Each row has a name. Each piece below is followed by the name of the row it came from, unless a question asks for something else. Each question is about the rows just above it. Places in a row count from 1.

Q_769: [123 131 132 182  96 107 106 166]
Q_929: [ 77 159 163 141  78 164 195 133]
Q_818: [ 77 159 163 141 131 108 136 129]
Q_177: [ 77 159 163 141 141 141 142 129]
The row with [123 131 132 182  96 107 106 166] is => Q_769
Where does [ 78 159 163 141 131 108 136 129] differ from Q_818, and what was there? => 1, [77]
One entry of Q_818 was changed: [ 77 159 163 141 131 108 135 129]. Where, and from what? => 7, [136]
Row and place of [107] in the named rows: => Q_769, 6

Q_929: [113 153 184 160 142]
Q_177: [132 127 160 129 138]
Q_747: [165 152  74 151 117]
Q_358: [132 130 160 129 138]
Q_818: [147 155 146 156 148]
Q_128: [178 117 142 118  89]
Q_880: [132 130 141  77 131]
Q_769: [ 87 128 110 110 138]
Q_739: [111 119 132 115 153]
Q_664: [132 138 137  89  78]
Q_541: [110 202 137 154 148]
Q_641: [172  90 102 132 128]
Where in the named rows is [202]? => Q_541, 2
Row and place of [90] in the named rows: => Q_641, 2
[147] is at row and place => Q_818, 1
Row and place of [87] in the named rows: => Q_769, 1
One entry of Q_747 was changed: [164 152  74 151 117]. Where, and from what? => 1, [165]
Where does [132 130 161 129 138] differ from Q_358, and what was there? => 3, [160]
Where does [ 87 129 110 110 138] differ from Q_769, and what was there? => 2, [128]

Q_747: [128 132 136 128 120 123 132 128 118 121 123 122 126 128 129]
Q_880: [120 116 136 137 124 147 136 141 109 132 133 120 140 143 125]
Q_177: [137 134 143 120 134 136 122 128 126 120 146 127 143 113 135]
Q_664: [142 144 137 101 123  92 160  91 131  84 196 141 137 114 165]
Q_818: [127 136 117 132 128 114 144 132 116 123 133 131 110 123 121]
Q_739: [129 131 125 123 142 142 129 136 129 132 148 138 137 112 128]
Q_358: [116 121 120 141 130 141 142 142 113 134 141 130 130 137 121]
Q_641: [118 126 122 136 123 128 144 137 111 130 127 127 120 137 122]
Q_929: [127 121 144 135 133 156 120 135 124 128 149 124 156 135 133]
Q_128: [139 124 142 116 133 139 131 136 115 125 144 122 141 126 129]
[149] is at row and place => Q_929, 11
Where in the named rows is [91]? => Q_664, 8
Changed Q_818: [127 137 117 132 128 114 144 132 116 123 133 131 110 123 121]. Place and old value: => 2, [136]
Where in the named rows is [84]? => Q_664, 10
Which row holds [127 136 117 132 128 114 144 132 116 123 133 131 110 123 121]? => Q_818
Where does [128 132 136 128 120 123 132 128 118 121 123 122 127 128 129] differ from Q_747, and what was there? => 13, [126]
Row and place of [140] in the named rows: => Q_880, 13

